(in the rows, 100 means zero)
Rotation paths and how fast each direction turns (degrees each step):
Each turn is a multiple of 5 degrees from 10 to 175, or 0.
Each row of a path follows its step; steps can be skipped.

step 0: [110 158 108 70 104 136 98 89 77 88 128 75 72 78 113 90 102 135 117 115 103 104 100 99 88 155 91 72 85 95 151 80 118 134 84 141 87 138]
step 1: [71 83 118 115 92 58 124 99 114 68 43 52 98 54 110 45 93 96 103 99 107 120 87 121 74 59 119 77 100 93 113 97 103 105 60 79 122 96]
step 2: [80 86 76 98 126 98 105 101 122 101 155 94 105 103 92 157 127 97 120 57 77 141 124 117 47 113 104 97 65 84 114 60 83 124 87 122 113 72]
step 3: [75 117 79 107 74 107 84 126 135 96 124 119 96 52 146 75 79 97 81 118 113 125 77 141 150 61 95 146 88 132 82 88 83 98 95 104 99 80]
step 4: [65 93 86 91 131 97 68 89 141 135 110 72 94 112 78 89 71 140 93 60 105 86 107 79 111 132 98 100 95 50 75 128 83 132 105 108 44 93]
step 5: [65 129 87 72 112 124 77 112 62 92 95 89 133 115 129 104 88 138 89 121 99 130 117 68 125 68 126 101 101 118 67 118 114 91 61 87 155 135]
step 6: [149 103 108 85 124 144 88 85 105 74 68 33 110 99 103 83 129 89 121 70 70 135 92 101 101 133 91 126 148 96 115 123 92 103 90 113 77 66]
step 7: [101 80 138 47 66 80 85 125 86 151 78 81 102 99 114 91 120 53 79 90 104 104 139 94 80 59 89 129 71 87 95 79 79 114 99 96 148 114]
step 8: [106 92 121 82 95 120 95 26 135 75 170 105 145 104 79 99 75 97 77 80 112 97 115 104 101 99 76 115 123 112 139 85 92 74 113 104 101 71]
step 9: [107 104 103 126 115 149 157 108 107 162 102 115 97 79 149 72 84 100 73 92 112 82 79 79 111 83 93 120 105 66 99 67 92 106 87 86 94 156]
step 10: [88 142 125 85 80 99 124 87 110 65 110 103 91 108 84 100 100 131 74 49 110 99 128 87 92 86 161 76 134 110 119 128 130 158 115 94 75 101]
step 11: [109 114 84 107 125 97 137 144 93 79 93 81 128 133 116 89 98 60 59 123 106 151 87 127 113 104 105 62 93 53 118 101 101 92 74 142 130 121]
Directions:
[95 91 92 95 108 100 97 101 93 100 85 103 109 101 99 103 104 98 105 97 95 88 109 89 107 93 113 99 95 94 105 75 94 111 105 100 88 97] : 140
[85 108 101 102 87 111 96 88 91 91 97 100 101 104 104 104 91 91 102 106 107 112 99 98 111 95 99 97 93 117 117 104 105 104 107 100 95 92] : 145
[110 94 93 93 89 88 97 98 102 99 104 96 102 105 109 90 87 110 100 119 106 96 116 104 103 105 98 93 95 85 111 107 92 106 104 98 103 94] : 100
[97 96 109 107 107 90 111 99 100 102 90 97 101 96 116 86 95 92 107 100 86 97 100 105 106 109 92 118 95 101 104 108 107 103 98 97 83 106] : 130
[110 95 111 103 100 92 100 105 92 100 90 93 114 83 102 116 105 89 104 97 107 105 108 110 91 100 96 100 94 102 105 102 95 97 91 109 106 83] : 70
[95 82 109 98 80 111 111 98 89 89 104 103 102 89 96 99 98 102 107 92 94 95 99 102 101 98 91 98 109 87 101 99 100 104 106 112 106 113] : 40
[116 106 104 101 95 109 104 109 105 111 102 86 101 94 99 90 90 100 121 96 103 96 86 102 111 100 112 94 95 107 100 96 91 97 109 103 102 99] : 125
[101 99 101 88 105 93 111 96 101 100 106 105 91 108 102 98 100 108 112 95 103 101 100 82 92 98 94 100 109 107 105 104 95 97 97 124 88 86] : 175

step 0: [53 84 77 123 123 110 76 87 105 132 78 98 69 145 130 128 72 87 66 85 79 97 124 89 104 136 114 97 108 102 98 132 80 102 96 102 44 118]
step 1: [55 99 133 118 87 101 97 69 120 85 86 83 135 127 130 127 104 76 67 106 68 118 96 108 98 148 106 148 105 94 123 89 65 101 57 117 89 95]
step 2: [85 118 87 119 108 98 90 75 104 124 126 120 91 101 130 139 76 63 43 116 78 112 104 81 77 109 106 100 151 110 124 101 102 100 84 153 133 77]
step 3: [50 63 92 68 90 119 93 121 123 129 103 108 59 127 114 134 76 85 58 100 70 97 103 97 121 119 159 105 116 99 102 133 94 97 77 108 111 112]
step 4: [53 106 119 73 74 105 95 68 102 93 97 78 99 111 75 137 72 95 85 107 100 116 134 95 94 152 140 136 121 104 125 60 75 103 83 133 92 130]
step 5: [57 117 113 95 126 99 95 59 140 95 101 97 99 88 100 136 70 82 47 126 100 101 103 80 73 99 116 116 158 100 107 96 142 112 93 83 135 114]
step 6: [58 72 78 88 86 91 105 86 135 168 77 63 60 117 105 98 66 84 55 91 98 95 115 104 107 87 123 111 115 95 137 94 117 76 85 93 111 104]
step 7: [74 114 117 108 94 125 85 83 138 109 60 100 91 109 94 104 58 121 70 83 91 71 117 121 71 130 125 136 126 86 115 78 75 67 104 124 66 143]
step 8: [67 98 110 117 119 93 111 70 114 88 68 117 91 130 152 135 72 77 60 92 99 118 123 93 55 123 85 129 132 75 106 71 137 100 101 77 92 104]
step 9: [52 109 107 141 121 64 84 107 119 161 88 90 83 126 129 102 86 42 69 98 63 93 106 103 117 108 96 107 114 107 134 98 100 77 80 100 93 116]
step 10: [103 93 140 105 87 104 98 102 130 127 96 101 93 135 127 110 67 98 68 104 55 104 82 128 64 149 135 124 116 85 104 89 65 67 85 140 110 98]
step 11: [83 96 91 104 109 115 98 100 78 113 98 144 92 132 133 163 70 71 59 119 95 134 119 113 73 125 124 106 132 120 106 72 101 120 111 108 101 135]
Directions:
[96 97 100 106 111 100 107 102 96 97 106 109 88 106 92 106 97 112 97 108 90 107 98 94 80 80 99 104 104 104 91 98 109 108 99 103 91 90] : 125
[100 97 96 99 104 96 106 113 118 105 107 96 93 117 97 100 93 104 96 100 106 102 97 86 124 100 86 107 96 106 94 100 100 101 103 105 96 104] : 120
[89 94 101 99 104 100 90 104 105 120 94 96 97 99 95 93 90 100 123 90 93 104 109 96 98 98 107 95 99 99 88 111 92 97 90 99 102 91] : 115
[90 104 108 104 97 98 96 103 90 87 100 99 101 111 101 93 104 108 104 92 100 106 114 87 101 112 100 93 106 90 99 98 107 119 95 93 91 116] : 95
[121 107 105 113 102 99 104 93 109 101 101 103 99 100 90 99 102 95 110 103 109 92 100 94 97 109 113 108 105 93 96 101 110 100 86 118 95 102] : 130
[95 104 99 108 100 108 111 95 106 95 92 115 119 96 103 107 91 92 111 96 108 112 104 97 102 92 91 109 107 105 97 92 96 109 97 96 114 101] : 110
[116 98 89 88 101 108 100 110 95 100 99 117 95 98 91 109 93 102 94 75 97 95 102 102 100 105 106 107 103 98 101 96 92 103 98 91 92 101] : 95
